Named moves come first, each a turn or a mirror and shown by rows before and after it. Which of them, in which order, take the first row of each pair that follows to the second? Write the first one first, as in the answered first pair.
move L:
[  0  -6   1 -26  14  -8  -1  12  -1 -17  32 -20  10 -14 -17  18 -33] -> [  4   7   9 -38  14 -14 -17   9  28 -11   9 -34   3 -12  -3  11 -16]
[  4   5  11   6 -13  -8   1  -1   7   2 -22 -26 -16   8  10  -6  27] -> [  0 -13   0  23 -12  -3  19   5 -34  -6  11  -3  -2   6  -7   7   0]
[-20   0 -21 -12  -9  -3  10  11 -11  -5 -34  11 -13 -17 -27   5 -48] -> [-18  10 -16 -21 -11  -4   0   7  14  -3 -52   2 -21 -17 -18  -3 -34]
[ -6   5 -14  -3 -30  -6  38   8 -18  14   0   4 -27  -3 -18  11 -14] -> [ -3  19  -8 -15 -31 -11  23   5   9  17 -21  -9 -35  -2  -6   5   2]
move N:
[  1   1 -10 -37   6  -3 -22  -6  13   4 -14  -5 -31 -21  -5   0 -22] -> [ -2 -22  -8  11   6   8   5   1 -33  -4  26  18   8  -7 -16  12 -31]
[  1  -2  14  58  -1  12   5  15  -9   2   1 -15  29  31   4  -6  32] -> [  5  19   6  -3   9   1 -31   6  42   7 -37 -38 -14   2  11 -20  25]
[ 14  -4   5   0 -43 -22  22  14   9   2 -22 -17 -25   0 -29  -8  -2] -> [ 11 -12  -6 -17 -24 -24  10  10   2  -8 -11 -10 -27 -18 -38  -5 -29]
[  9  -2 -10  10   5  -3  14 -15  -4 -16   9   9   4  20   1   3 -17] -> [ 12   7  -4  13  -5  -6  15 -13  12  -9  -7  -1  -2  29  11   0   0]
move W:
[  9  26 -24  13  24   8 -14   1  -4 -10   2 -20 -22  -2  -4  12   8] -> [  9  25 -18  21  24  11 -15   3  -3 -12   3 -21 -12   4   1  13  16]
[ -6  25  17 -13  16 -14 -14  -5  13 -10   6   6 -17  -4  20  -6 -16] -> [ -7  22  30  10  14 -11 -10  -3  10 -10  11   6   8  10  26  -7  -1]
[-11   0  -5 -19  38 -13 -33  -7  12  -5  -3  -1   5 -15  -1   1 -23] -> [-10  -4  14  15  35  -9 -24  -5   3  -7   4  -1  35   6   8   0  -1]
[-13  17   7 -12 -16   3  -4   1  24   4 -20 -16 -14   3  -4  13  -1] -> [-12  17  14   5 -16   3  -6   0  21   2 -19 -17   4  14   1  10  12]
move K:
[ -8  14  10  20 -28  17  19   4 -11  21  -1 -10  25  24  19 -26  -2] -> [-10   4   5  23 -17  19  12   0 -23  10  14  -2  41  17  16 -24 -17]
[ -3   8   0   8  -2  -7   3  13   7   2 -14  -3  18  21   0  -3  23] -> [-4  3 -2 14  3 -7  4 15  0 -3 -5  2 25 19 -4 -2 17]
[  2   2  21  34  -9  -4  23   6 -30   5  14   1  20  27  -2   9  11] -> [ -1  -8  11  25  16  -1   5  -1 -38  -6  25   8  31  13  -8   9 -13]
[  9   0  24  13   7  -1 -26  -4  26 -18 -18 -23  26  16  17 -13  15] -> [  9  -2  26  20   2   2 -21  -2  22 -18 -19 -20  28  19  18 -12  19]
Now pairs of rows:
Between the rows of a pair lie two moves.
[-12  -8   2  -8  58   6 -30 -10 -29 -26  13  17  23 -19  -9  -2 -38] -> [ -6   4  39  49  21  10   8   2 -16  -8  -5   2  44  34  15  -6  32]	W, N
[ 26   8   6 -11  -1  -2  14   4  -8   2  18   9   1 -12 -16  -4 -20] -> [ 23   8   6 -15   7  -3   5   4  -5  -2  19   8   7 -15 -14  -7 -23]	L, N
[ -3 -18 -28  -8 -11   5  27   4 -38   1  23  11 -26 -21 -23  14 -38] -> [ -6 -18 -30 -21  13   2  -1  -5 -28 -10  20   9 -12 -35 -19   9 -46]	L, N
[  1  23 -13 -26 -16  -3   6  17   4  15 -27  -8 -55 -21   0  -2 -22] -> [  0   7 -10  17 -28   4  41  27 -39  15   6  11 -28  -6 -10  12 -26]	L, N
[ -7  16  10 -27 -13   9  -3 -20  16  33  -2 -23 -22 -38  36   3  10] -> [-11  -3  -4 -20  -4  16   8 -19 -24  27  31   1 -12 -50  17  13 -25]	L, K
[ 10   8   7 -37  15   2 -34   2  40 -12 -40 -12 -12 -15  -2  -8   4] -> [  5  -8 -10 -37  27   7 -28   4   2 -22  -9   8  -8 -31 -23   3 -37]	K, N
[  8  15  -1 -15  10  15 -15   1  -7 -26 -20  10  -4  -9  11  -5 -14] -> [ 11  24   4  -5 -10  16   3   8   1 -16 -32   3 -13   6  15  -5   7]	K, K
[ -3  -6  12 -25  -6  12  16 -12  22  -5 -16   2 -15   3 -10   6 -19] -> [ -3 -10  14 -12 -14  16  31  -9  10  -5  -6   7  -9   6 -15  11 -19]	K, L
[  3  -1  -5  -1 -16  -3  34  15 -17   0   8  15 -21   3 -21  19 -12] -> [  4  15   2 -26  -8 -10   3   6  27   3 -26  -7 -30  -1  -1   5  11]	K, L
[ -3  -4  -2 -16  20  -1 -18  -1  15  -9  -7  -5   3 -17   2  -5  -8] -> [ -3  -1   9  -1  14  -1 -15  -1  22  -8 -12  -9  14  -4   9  -8  10]	N, L
[  6 -11 -23  -2  23  13 -15   5 -22  -2  -5   1   3 -21  -3   8 -13] -> [ 10   4 -11  -9   8  10 -15   5  10  11 -31 -16 -13 -13   9   2  13]	L, K
[  5   3  20 -39  -2   3  -8  12  35  35 -48 -19 -14  -7   7 -23  13] -> [ -1 -13   3 -54  29   6 -31   2  15  15 -22  -5   1 -33  -7 -18 -27]	N, L
[-18  21  -5 -22  15   4 -41 -26  15   8   2   0 -20  -8  -2  11 -19] -> [-21   7  -9   2  -2  12  -3 -15 -23  12  33  19 -18  -1 -19  23 -30]	K, L
[  1  -2 -18 -33  -9 -26 -17  10  14  -6  -7  -3 -37 -16 -20 -14 -43] -> [  6   1 -16 -29 -21 -23  -2  14  16   2 -12  -4 -47 -10 -22 -14 -36]	L, K
[  8 -14   6 -13  20 -18  -1  14  16  -5  13 -16 -14 -12  11   2 -13] -> [  6 -20  12  13   9 -12  18  21  -1  -4  25  -9   0   3  10   9  -5]	L, N
[-13 -26 -16  17  26   5  -4  -3 -41  -4  25   2  25   0  -6 -13 -25] -> [-11 -20   3  42  10   4   8   0 -27   5  12  -8  39  27   8 -17  16]	N, K
[ 12  13   7  31 -26 -10  27  18  19  11 -30  -6 -22  23  12 -23  56] -> [  2 -12 -40 -15  20  -8   1   8 -28 -15  15  25 -32 -36 -27 -11 -41]	N, L
[ 12  16  14 -17  -8  -9 -24  -6  41   9 -31  -7  -4  -3  21 -11  26] -> [  5 -13  11  34   0   4   2   0 -24  -8  24  26  45   7   2   8   2]	N, N
[-10  12   9  -6  20  -6 -34 -19  -5   5   3  -4 -26  -5  23 -19 -25] -> [ -9  13   4 -10  17  -7 -29 -17  -7   8   5  -3 -36  -8  17 -16 -29]	L, K
[  6  10  -6   1   6 -12 -12 -13   9  19  -5  25   8 -15  -4   4 -27] -> [  8  18  -2   2 -12 -14  -4 -11  20  29 -19  18  -5  -8  -2   2 -12]	K, K
[ -1  -6  12  34 -16   5  19  11 -10   2   6   7  11  16   0   3  18] -> [  1  -8  14  36 -10   4   7   8  -4   0   8   6  22  17   2   1  18]	L, K
[  8 -12 -14 -10 -31  13  39  12 -26  13  15  11 -27  -2 -27  13  -9] -> [  9   9  -2 -39 -21   3   1   3  28  19 -26 -17 -40  -5  -4  -5  17]	K, L
[ -8   5  -6 -29   7   0  -9   4   3   7 -19 -14 -32 -15 -15  -4 -18] -> [ -5   4   5   1 -21   7  26  14  -8  19 -18 -15 -30   9 -13   2   8]	K, K
[ 13  19   8 -10 -17   7  16  -6   6  20 -16   4 -31  -6  -1  -1  -4] -> [ 11  11  -2 -14  -9   7  11  -7  -6  13  -4  11 -29 -16  -9   1 -24]	N, K
[ 22  18  18  -5  -5 -11 -36 -12  39  -5   0 -18  29  10  33   7   4] -> [ 21  -2   8  27 -14  -1   1  -2 -16  -9  41   9  45  14  11  27 -20]	K, L
[ 11   1 -28  26 -22 -19  19  28 -22 -20   7  27 -10  -1 -20 -16  -8] -> [ 13  18 -20  -4 -11 -31 -20  19  25 -18 -31   6 -21  -6   1 -34  15]	K, L
[-13  13   0   9 -11  11  17   5 -22  11  10  10 -12   1   8  -3   7] -> [-13  18  -8 -18   4   5  -7   0  -7   8   0   6 -24 -13   9  -8  -6]	L, N
[ -2  -6  -6  -2  22  -2 -17 -12 -14  -6  13   5  14  -8  -4  -1 -11] -> [  1   9   2  -8   9  -5 -21 -14  16   5 -15 -10  -3   0   7 -10  15]	L, K
[ 11  15  18  16 -14  20  20  21   6   5 -13  -8 -18  31   4  -8  28] -> [  6  -2 -13 -17  16  19   7  16 -23 -10  14  15 -27  -7 -21  -1 -36]	N, L
[ -2 -12   4  25  -3   4 -14   3  17  19 -12 -21   3   9   8 -29  29] -> [ -3  -7  -4  -2   2  -1 -24   0  25  23 -21 -22 -17  -6   3 -29  12]	N, K
[-17  -8  -1 -22   3  -9 -13  -8  33  -9 -22  -8 -14   2  10  -4  25] -> [-19 -27  -6  17  -9   1  28   2 -18  -9  16  17   1  12 -12  11  10]	K, L
[ -9 -32 -28  27  14   3 -42 -19 -33 -26  11  10  47 -22   5 -16  -9] -> [ -6 -31 -15  49  -1   4 -28 -16 -32 -20   9   7  56  -4  13 -17  15]	K, N
[ -7 -16   0   6   7   9 -16 -12 -10 -10  26   2  25   5  -3   8   1] -> [ -2  -1  10  -5   1   4 -24 -13  18  -2  -1 -14  12  11  10  -3  26]	L, K
